In the rows, zero is written as 128.
One turn moves each row of this set onto another row. After a few examples, where does it send each row asked below?
bedem: [105 136 121 110 143 133 116 137 162 127 101 132  81  93 125 136 163  90]
lem: [136 116 146 147 118 134 157 127 114 107 120 120 149 128 157  96 115 155]
gaf: [133 140 149 140 127 159 113 157  97 111 107 129 168 110 123 137  99 118]
madid: [141 176 133 112 143 154  91 157 127 133  73 110 120 142 152 131 149 124]
buza: [102 160 137 137 143 172 116 163 141 124  94 116 137  70 108 122 122 133]
tade: [135 173 134 115 143 160  99 141 116 129  75 108 121 149 143 145 152 126]
nupi: [142 126 147 112 110 105 164 127 138 109 126 138 146 119 156 103 122 147]
vum: [161 151 127 134 120 110  89 136 136 144 100 130  99 148 124 121 139 108]
vuzim: [118 111 119 145 128 121 157 125 147  87 156 114 119 102 158 117 135 132]
bamag: [142 170 132 123 152 168  92 157 123 131  74 114 114 134 137 137 150 131]
Kinid: [153 126 119 152 112 106 125 116 141 129 115 109  92 148 158 105 150 134]
pilom: [145 150 114 121 106  95 157 128 150 108 137 110 132 135 165 117 126 156]
gim: [126 115 120 159 125 135 151 132 159  86 156 109 120  87 148 119 139 126]
nov: [139 115 144 156 116 152 149 134 106 108 108 114 157 126 158 109 114 145]
Tila: [153 131 115 146 120 107 138 119 146 117 127 111 106 151 165 105 146 145]
Refek: [157 141 121 139 120 101 109 122 137 139 114 125  93 157 149 113 155 126]
kupi: [125 185 142 117 125 137 103 149 154 135  91 133 164 106 102 120 118 115]
lik: [101 165 133 134 135 168 137 156 148 118  88 111 151  76 111 126 119 129]
tob: [101 165 150 123 135 168 121 166 145 117  93 112 152  70 119 118 118 126]
Barup: [ 96 146 122 108 142 128 101 151 162 127 107 121  87  82 138 135 156  89]
Rik: [127 141 108 143 133 129 121 156 171  99 155 124 116  80 110 139 134  95]
beb: [100 147 138  96 135 125 100 144 143 124 115 144 134  90 120 147 130  77]
Mesuk: [126 129 137 111 114 105 152 117 131  89 154 121 133 119 170 135 134 139]
nipib: [136 183 119 105 139 133  89 156 149 117 111 122 135 136 132 155 144  96]
gudo: [114 122 110 151 130 125 144 139 170  98 164 122 117  77 132 124 137 113]
tipub: [132 132 150 154 125 152 135 143 104 114 111 123 171 124 146 116 106 143]
suda: [104 136 115 115 151 141 103 159 152 133 101 128  80  88 128 135 157  98]

bedem moves to lik
gaf moves to vum
Now find these:
nov moves to Kinid
bamag moves to suda
Barup moves to tob
Mesuk moves to nupi
nipib moves to beb
gudo moves to tipub
lem moves to Tila

One turn moves each row of this set onto another row. After a few examples, where does it send each row asked below?
Giba: [106 101 119 137 159 125 124 144 165 101 128 137 139 139 112 127 121  99
 137 144 129 125 160 138 114 128 130 129]
sesa: [161 128 104 156 148 139 137 125 121 144  81 135 121 119 112 129 137  84
 143 108 135 121 120 111  97 134  69 119]
bab: [148 152 142 126 124 136 165 174  98 146  93  92 125 105 134 136 113 140
 130 117  86 120 121 126 131  98 136 149]
lov: [115  95 114 100 145 116 167 138 140 125 115 124 135 106 156  98 152 101
 105 126 119 133 136 137 113 123 149 134]
kuded: [153 134 138 147  93 154 128 132 113 171  96 106 107 134 127 105  76 120
 112 131 123 116 135 108 109  97 104 152]
mal: [154 141 103 128 132 128  72 124 117 138 123 139 138 107 147 138 151 107
 109 142  86 128 128 117 140 110 146 169]
Lalo: [118 143 135  99  84 146 147 119 103  96 138 162 128 104 135 149 125 130
 106 129 124 121 126 103 158 136 144 166]
nali: [148 123 145 166 136 122 115 155 130 135  86 141 134 115 136 107  90 123
 135 174 129 108 108 129 123 105  89 178]
zar: [121  90 114 106 142 139 128 147 163 129 104 131 121 135 130 112 158  87
 114 135 141 124 132 109 104  88  96 130]
doka: [140 109 112 124 138 157 144 133 120 103 133 105 136 156 130 143 100  89
 163 138 159  97 165 109 122 134 108 149]
zifo: [149 104 105 124  81  96 150 113 117 104 132 125 139 121 158 153 127  93
 104 136  90 134  98 132 131 135 103 142]
bapi: [145 140 151 111  91 150 134 132 108 136 180 161 139 143 126 144 129 142
 118 128 121 125 130 116 139 135 130 162]
tirut: [153 125 116 130 145 153 165 160 121 108 124  89 148 145 150 157  99  95
 111 100 145 121 132 123 123 151 148 148]
gutul: [141 142  86 156 156 137 131  93 122 116  84 132 153 118 103 115 148  86
 118 105 140 125 127 112 112 107 118 122]
defoz: [128 127 123 142 129 164 185  98  93  91 110 118 145 112 123 140 150 114
 140 134 151 123 142 106 124 131  86 113]
vonu: [169 145 108  96 107 141 114 114 142 145 132 114 155  96 142 139 142 131
 132 160 139 105  98 127  99 131 129 129]
lam: [142 103 156 148 129 118 171 104 138 113 102 120 154 107 109 115 143 129
 141 106 113 138 137 125 106 143 119 115]
pim: [117 150 133 147 119 154 137 108 128  86  91 130  92 146 112 114 116 107
 115 134 131 103 127 112 119  69 107 170]
Kevov: [139 117 158  93  96 117 124 129 123 121 146 148 115 116 111 142 142 149
 149 138 132 114 122  90 140 115 120 162]
Vemet: [109 131 113 139 143 131 127 102 107 117  75 154 144 128 149  97 112 120
  99 172 115 126 101 127 118  83 124 176]
Por: [140 131  94 116 136 147 130 104 123  86 135 160 144 142 131 132 105 113
 122 149 116 108  71  98 115 139 143 115]
Mezu: [158 142  95 150 166 119 162 115 104 147 114  93 141 124 127 150 131 116
 134 109 116 141 114 105  90 134  96 129]
Nune: [141 110 124 118 138 133 126 143 166 136 122  94 133 153 136 166 112 103
 132 123 128 135 149 124  88 134 100 158]
dese: [164  99 115 116  89 128 128 114  90 126 142 149 132 176 143 139 155  90
 123 133 121 114  99 141 116 120  99 129]
mev: [147 105 105  97 128 158 182 133  92 143 133  99 136 135 172 110 125  94
 118 123 156 108 144 117 113 131 129 139]
razu: [180 126 122 138 130 126 110 140 107 130 145 135 110 109 167 109 153  97
 106 131 103 112  99  97 147 113 123 178]
Bokil: [131 141 138 155 106 142 124 156 109 145 101 140 173 137 114 142  86 139
 129 163 141 123 137 149 138 108 105 168]
zuzuf: [139 107 139 149 125 139 174  90 103 135 118 118 134 114 129 108 155 124
 110 130 161 137 131 124  94 135 101 105]
tuv: [134 122 132 167 141 160 161 121 111 111 128 139 174 134  97 133 126 122
 138 122 118 139 149 123 124 145 110  95]
vep: [162 132 102 123 110 153 134 129 144 107 143 141 136  94 143 116 119 100
 125 170 139  89  84  92 127 124  92 124]
nizib: [163 146 132 138 144 140 127 137  87 143  99 102 172 139 143 138  98 148
 155 161 120 110 114 130 123 101 127 182]
Taze: [109 168 129 149 155 154 149 156 100 113 121 131 120 146 115 130 139 135
  99 140 113 126 121 143 126  72 149 137]
bof: [137 140 157 178 116 133 145 128 136 109 115 126 112 127 124  95  84 115
 111 126  98 115 140 145 123 117 141 169]
kekuf: [163 126 104 131 145 129  90 113  72 124 133 125 103 140 156 144 125 109
 121 145 119 115 100  81 135 119 135 169]
falot: [118 123 147 136 101 106 151 125 141 112  93 148 159 120 122 104 108 131
 116 149 107 127 112 129 134  83  99 189]
pavog: [125 105  93 109 152 154 158 147 108 104 106 118 147 132 140 112 141  88
  95 113 155 117 119 101 137  96 153 122]
Tavid: [145 154 133 142 147 159 166 147  80 117  99 147 153 141 165 106 134 119
 114 144 121 104  96 151 126 104 131 189]
radiv: [136 144 142 119 118 138 172 143  65 113  83 129 145 141 137 149 113 143
 142 145 153 104 108 135 137 104 120 181]
pul: [158 156 101 174 170 129 174 127 117 110 124 116 150 109 125 123 152  96
 107  96 132 125 112 127 114 126 117 132]
peti: [152 112 106 156 100 100 117 144 112 110 143 121 155 113 126 151 129  98
 100 152 137 126 109 149 152 128 131 111]
pevu: [131 139 120 147 120 161 133 138  85 120  87 112 142 119 111 113  81 119
 144 143 104 104 153 112 155  94 148 132]
Venul: [116 143 142 130 131 128 156  98 107 133 121 108  93 141 144 112 139 145
 116 153 100 133 133 141  88  83 127 166]
Moni: [132 142 136 126 132 167 160 163  70 138 102 125  96 122 139 111 146 124
 145 160 121  99 134 130 132  80 100 135]
laso: [123 123 142 131 123 126 167 130  80 135 117 155 141 156 139  96 124 144
  91 150 143 129  88 133 119  82 121 167]
vemef: [164 108 114 121 103 110 116 125  97  90 117 124 144 142 114 155 164  96
 149 140 145  93 110 136 149 106 129 124]
Dinap: [159 141 121 145 142 140  84 151 101 110 113 154  98 125 147 159 141  93
 127 143 114 111 118 122 145 138 127 169]
Poma: [120 115 140 115  96 134 118 138 102 131 143 173 109 107 117 127 126 137
 100 151 155 122 120  99 149 122 138 129]
vir: [166 148 129 111 128 144 134 133 135 108 126 155 135 125 138 146 142 119
 134 131 123  98  78 150 100 158 154 129]

zifo moves to vep
mev moves to pavog
Mezu moves to defoz
Now find these:
Tavid moves to laso
Kevov moves to Dinap
pevu moves to bab

